Named turns come first, each shown by rows before and after it. Which turns, in which order, take the first row of each pair that follows to the second? Write the first one first, as in the answered first pair.
k243 (before -> after):
[  0.8 -17.7  -3.9  -8.8 -37.5  11.2  11.3  11.9  29.1 -12.9  -2.6  -0.5
   0.4   3.1  12.7  -1.4]  ->  [ -4.3 -20.8 -21.4   2.7 -15.0  10.4 -20.1 -14.4  12.9 -11.3 -20.3   1.6
   5.8 -15.8  25.7   8.4]
[  3.3   7.3  -9.4  18.5  -1.0 -21.7 -32.9  -2.4 -21.6  15.2  -7.7 -12.1
  18.8 -15.8  -9.0   7.1]  ->  [ 10.6  15.7   7.6  10.6  -6.2 -22.7  -3.3  16.8  -6.7  16.8  13.9 -17.7
  20.7   1.7 -27.9  -5.0]
[-10.3 -19.7  -0.3 -19.9   9.5  -2.2 -10.8 -24.6 -13.3  -6.9 -28.3  -5.1
 -26.7  -5.1  23.7  12.6]  ->  [  1.3  -9.1  -0.1  -0.7  43.4 -12.6 -16.1 -26.8 -24.3  12.7  -9.6   4.4
  -1.3 -10.5 -12.2  -2.7]
k24 (before -> after):
[ -7.3  -3.9  -9.8  -1.0  -6.1 -15.4 -10.3  28.4   8.8   8.7  18.9   9.0
  25.0 -11.1 -34.1 -24.2]  ->  [-11.1  -1.1  -6.1  -0.3   2.0 -11.4  -7.5  27.3   9.9  12.7  23.9  10.7
  23.4  -9.3 -37.2 -28.5]
[  7.6 -25.5   5.6  10.6 -14.4  14.1  -0.7 -22.6  -7.9 -25.4 -27.0   0.4
 -33.0 -17.1  30.0  33.2]  ->  [ 10.0 -27.4   5.4   1.6 -31.3  17.7  -2.7 -15.3   4.8 -31.5 -19.6   0.4
 -26.0 -10.2  36.1  25.1]
[ -6.8  -7.3 -24.8   2.9  13.5  -1.9  -6.1  -9.9 -12.2   8.6   1.3 -11.5
 -13.5  16.1  14.1  -2.3]  ->  [ -4.1 -10.8 -30.9   7.5   3.8  -2.7 -13.3  -9.0 -10.6   5.1  -3.5  -9.7
 -13.2   9.2  14.6   0.7]
[  0.1  -2.2  15.1  15.9  21.1 -27.4  37.5   5.8  -8.3  21.0 -14.1  20.6
   5.2  20.8   1.8  -1.6]  ->  [  7.1 -10.8   5.6  29.5  14.6 -32.4  29.5   4.4 -12.5  17.0 -26.0  21.3
  13.9  12.1   3.3   2.9]
k899 (before -> after):
[  9.9 -19.7  -7.4  14.1 -55.6  -2.3 -26.0   8.5  21.3 -12.8   6.2   5.3
   1.9 -12.4  -8.7   0.9]  ->  [  9.9 -12.3   5.7  33.0  17.4  -9.1 -30.1 -11.1 -12.4  24.3  25.6   9.4
  11.7 -21.1 -36.5   5.2]
[  9.7  -8.0 -15.6  30.6  17.3  -4.2   0.1  -9.1 -37.9  17.8   0.8  -7.0
  -0.4   3.5  -9.6  11.2]  ->  [ 12.5 -19.9 -23.8  17.3 -32.8   2.1   1.3   3.5 -17.5 -10.9 -18.1  -9.8
  -9.0   9.2  18.1  11.1]
[ -5.3  10.6  15.6 -29.9  -2.8  11.0  37.8  22.2  25.6   7.1  35.4  -1.8
  -5.9  28.7 -16.6 -20.4]  ->  [-19.9   7.6  21.2 -32.7  49.5  19.5  20.7 -20.8  -5.2  15.8  12.3  -7.9
 -26.6  12.1  12.8   3.8]
[ 11.6  15.0   0.1  34.6  -0.2 -27.5  -4.4  14.7  -6.5  22.4  12.7   5.2
   5.7  11.6 -30.5   9.5]  ->  [ -6.6   0.6  -4.1  19.5   2.3 -18.8 -18.7 -16.0 -22.8   5.0 -26.8  -5.0
 -21.1   1.9  20.6  30.0]
Then:
Between the rows of a pair lie 2 to 4 turns.
[  0.1 -11.1  18.3  -6.8 -21.7  -1.2  32.5  13.3   8.0 -15.9  -1.0  -8.3
 -20.7  16.6   9.6  15.4]  ->  [  8.2  -2.8  18.5  22.2  17.3 -15.9  26.0   1.1 -17.2  10.1   4.7  -1.7
  -3.5   3.1 -17.6  22.6] : k899, k24
[ 12.6  -6.1  -9.3  19.7   5.4   6.3  -3.9   7.2  -5.7  34.2  20.0  22.8
  21.3 -12.2 -43.2 -22.5]  ->  [ 12.0 -22.5 -20.6  33.1 -14.9   0.0 -26.7 -12.2 -22.8  14.5 -33.2   8.4
   1.5 -25.7  -2.9  14.8] : k243, k899, k24, k24
[ -9.8  14.4 -13.2   6.4  15.3  -8.2 -80.9 -56.8  -7.8  11.2 -15.0  -3.0
  40.8 -55.1   6.5   7.0]  ->  [  5.1  24.9 -11.9  14.2  10.8 -19.1 -68.9 -29.4   8.3  23.8  13.9   8.0
  63.4 -51.3 -39.0 -16.4] : k899, k899
[  6.2  10.4   1.5 -21.9  -0.8   5.9  27.6  20.1  20.5  -5.6   0.1  -7.2
 -17.0  29.2   4.8 -26.0]  ->  [ 10.0   3.8 -19.5  10.2  37.2  -5.2 -15.3 -17.9 -19.5   5.3 -26.7  -7.5
  -7.1  -1.6  13.6  -2.2] : k243, k899, k899, k24
[  8.5 -13.0 -17.1  27.4 -18.3  -6.9 -16.9 -13.9  10.2 -11.2 -23.3  -0.8
   2.9 -13.9  47.5  14.7]  ->  [  9.6 -10.1 -26.7  24.6   4.6  -1.0 -32.0 -17.4   5.3   1.2  -4.8  10.1
  30.2 -21.0  33.4   1.0] : k24, k243
[ 15.3   8.7   9.4  17.1 -28.3 -18.6  18.5  51.3  -1.5 -13.3  37.8   3.4
  12.9 -10.3 -30.1 -10.0]  ->  [  4.5  -5.3  -7.9  32.4  12.1 -21.5 -24.9  -4.4 -43.8 -17.8 -13.4  -8.6
  -1.9 -39.2  12.8  32.6] : k899, k24
[ 18.1  -0.4  -2.0   4.5 -28.7 -12.3  20.7  27.6  16.2  -9.4   0.9   3.9
  -8.1  12.3 -23.2 -11.5]  ->  [ 14.5  -7.1 -20.0  19.8 -27.9 -23.7  -5.6   1.4   1.0 -15.5 -28.3  -4.4
 -12.8  -8.4   0.1  12.5] : k899, k24, k899
